One vector is turned by the same rotation once a tick. Each row is the vector after some number of ticks, and that number follows the row.
The counts run from 0 to 357.
[143 165 108 137 140 126 149 122  95 132 153 127 120 127 127 152 159 173
 131 134 106 156  97 112 141  98 129 136 184 176  76 107  78 132 121 166
 155 123 129 100 167 102 107 142 160 121 170 153]
341
[143  89 160 150  91 169 106 114 161 161 121  86 140  87 122 166 137 142
 119 100 138 133  99 151 159 125 113  97 122 102 141 143 135  83 136 122
 106  89 183 174 106 150 182 153 152 103 142 139]
60
[102 154 158 158  92 173 121  94  88 126 135 100 121 123  96 162 143 164
 145 136 140 142  78 101 159  86 158 121 165 132 112 138 136 136 117 131
 129 101 157 119 121  86 135 136 159 103 192 170]
118
[146 104 136 119  92 153 147  98 147 150 114 121 120  74 139 145 136 163
  91 137 116 153 104 141 160 123 114 118 192 133  74 128  89 105 155 167
 156  96 134 105 164 141 135 152 163 120 147 136]
86
[ 71 159 168 170 120 159  96 117 139  81 128 127 120 143  89 105 152 149
  74 125 148 128 125 110 136  96 145 129 136 113 115 161 159 108 146 142
 161 144 126 150 117 113 103 108 144 104 168 184]
276
[130 126 148 166  91 132 152 125 108 168 170  69  91 148 143 179 123  88
 141 122 147 147 123 156 168 135 162  87 110 115 161 119 110 132 101 138
 115 148 136 189 115 143 164 108 129 134 139 116]
64
[143 138 130 161 131 150 124 106 161 147 127 111 149  82 109 123 177 164
 131 100 117 145  78 116 149 116 124 148 152 146 121 111 114 100 151  98
 131  75 205 125 110 119 146 157 175 108 160 158]
315
[163 161 108 146 111 166 155  95 112 144 114 116 114 109 109 154 155 160
 127 154  96 165  88 118 158 113 140 136 194 151  84 102  90 125 139 115
 161 121 142  92 157  98 124 159 159 136 149 164]
214
[ 74 138 165 169 112 176 133 134 113 139 171 101 117 142 131 165 137 102
 139 134 147 137 103 152 170 126 159 123 127 139 120 120 128 109 108 150
  66 128 171 173 108 112 133 140 167 105 179 107]
190
[ 74 137 153 165 146 114 108 144 133 111 146  85 127 170  90 144 161 156
  73 108 154  99  94 120 134  80 108 107 100 125 131 162 122 120 127 147
 153 161 167 179 132 120 153 132 150 123 147 135]
150
[129 146 124 123  86 181 111  81 123  98 114 139  95 108 112 159 146 181
 115 105 102 162 113 128 151 120 142  77 160 102  81 135 123 158 128 144
 125 133  72 165 165  90 133 107  96 113 141 151]
305
[150 102 131 158  75 141 115  87 121 150 117  83 149 110 137 125 152 179
 100  83 123 150  90 144 150 110 111 117 171 135 151 139 135 108 139 162
 114 110 177 121 105 115 153 132 128 117 161 165]
116
[179 115  95 127 129 119 120 160 141 154 149 120 138  87 126 177 157 126
 153  90 113 153 101 124 126 152 124 100 105 149 121  95  86 123 133 115
 108 102 155 195 153 157 182 131 154 121 115 131]
355
[160 182 115 135 138 122 123 145 119 158 151 170 111 118 137 144 153  86
 132 143 134 139 159  93 126 170 177 129 138 152  93 113 106 104 126 123
 182 117  90 163 156 153 127 102 164 109 123 169]
326
[118 144 150 148 108 187 118 120 118 140 158 109  94  98 108 189 136 129
 187 130 142 146  98 113 170 114 171 118 109 110 124 107 133 134 110  87
 100  91 152 186 122 118 149 134 155 104 164 127]
62
[102 131 127 150 137 104 158 140 130 159 109  99  98 138 107 170 143 109
  88 153 146 103 115 122 140 122 140  94 124 133 103 131  64 118 124 147
 180 180 142 170 175 156 167 137 162 137  95 111]
252
[156 134 126 141 123 117 157  92 169 124 123  99  96 112 104 127 166 177
  90 118 112 131  95 124 151  98 115 109 138  99 111 141  80 146 121 139
 210 142 127 150 170 161 130 139 122 152 109 113]
309
[172 128 131 171 161  78 136 159 167 142 183 107 135 152 172  95 150 123
  89  88 123 158 144 157 147 164 101 129 105 144 141 125 111 115 107 156
 138 146 129 188 109 155 113  98 130 132 136 132]
39
[171 157 111 152 134 131 118 119 104  97 174  97 111 126  99 164 164 173
 143  88  92 164  83 110 131  89 135 116 127 133 119 124 117 171 110 123
 149 127  93 161 165 116 126 131 111 139 155 146]
209
[127 149 144 147  82 145  90 121  71 123 133 149 137 127 115 165 133 161
 144 133 128 147 131  99 139 116 134 113 163 140  93 141 153 120 131 151
 127 126  98 128 108  77 111  89 120  97 179 218]
174
[108 200  98 148 142 136 121 111 139 108 130 137 102 142  94 121 168 145
  76 114 124 132 109 100 118 116 175 118 141 137  96 131 101 123 116 153
 176 147 106 140 196 121 135 147 143 122 117 135]
52
[108 184 116 161 156 129 126 130 138 122 130 120 115 179  90 126 167 120
  55 127 120 121 112 101 114 117 156 122 139 138 112 143 108  97 125 155
 199 174 120 146 177 131 133 160 156 142 109 141]
53
[124 164 166 165 130 123 148 124 142 109 176 128  81 164 149 104 149 115
  83 128 133 144 158 148 172 134 145 117 125 101 122 143 128 120 105 164
 166 168  74 176 122 138  76  89 108 130 142 129]
236
[170 137 145 142 114 124 125 110 139 169 167 118 109 114 151 167 141 167
 183 101 131 147 106  97 165 114 138  99  91  96 132 142 113 170  93 109
 140  87 122 188  97 135 152  83 104  95 155 143]
264
[153 168 123 133 133 140 131  95 162 106 125 142  84 109 123 129 152 167
 133 110 113 146 127 115 152 133 146  91 117  91  85 135 110 155 119 102
 172 146  79 195 147 136 113  90 102 109 119 138]
107
[113 137 146 144 108 149 145  82 202 158 129 133 109  93 149 103 152 153
  98 108 153 106 101 140 174 128 157 107 127  98 128 141 108 100 107 149
 143  96 159 153 134 142 150 128 152  86 140  75]
91
[149 176 118 174 173 115 143 147 147  93 187 137 131 153 117  99 182 157
 112 113  98 163 110 120 135 110 112 167 133 171  97 116 101 133 117 131
 152 141 133 143 130 110  70 115 145 128 160 154]
240
[119 101 157 180 119 136 120 142 156 148 153  95 151 124 132 123 159 106
  58 107 127 143 109 163 146 136 111 141 153 143 145 125 127  53 150 173
 120 113 177 138 120 157 127 159 168 124 149 144]
186
[176 144  92 146 126 150 103 152 118 156 161 128 137  95 115 195 153 109
 161  95 102 174 114 120 133 164 143 119 120 166 112  97 111 105 129 107
 100  87 125 176 150 137 167 139 159 109 127 157]
356
[184 133 106 142 118  86 163 107 129 159 136 131 127 144 180 122 130 149
  88 116 112 158 142 144 159 160  95 107 174 145 105 126  67 126 109 191
 157 148 111 124 141 130 117 114 114 137 126 140]
141
[164 178 130 150 127 136 133 129  99 140 180 123 100 134 130 162 139 151
 196 115 119 153 107  92 163 113 161 111 103 129 116 125 120 175  83 101
 139 119 105 177 115 105 121  87 116 118 162 154]
265
[144 148 104 123 116 122 115 139  96  97 181 103 128  87  91 156 164 171
 141 109 106 170  83 116 117  91 138 120 156 156  89 104 104 157 132 167
 160 115 102 136 189 134 114 127 139 129 164 160]
82
[109 104 167 181 126 145  87 158 159 143 117 136 139 149 126 159 133 112
  95 124 147 120 154 117 142 167 103 109  89 119 133 153 139  83 129 118
 102 155 151 203  79 115 152  92 144  98 138 174]
3
[108 150 158 172 102 170 145 134  96 145 178  87  95 144 115 185 128  91
 157 140 137 134 108 130 172 118 177 106 106 116 140 116 130 139 109 106
 109 120 138 197 120 112 141 135 144 121 154 123]
63
[141 141 115 126 111 154 144 134 115 147 156 110 114  69 124 175 147 125
 158 134 116 166  88 139 147 131 160 141 173 171  93  80  85 112 133 147
 120  83 148 129 171 134 139 163 180 111 148 136]
285
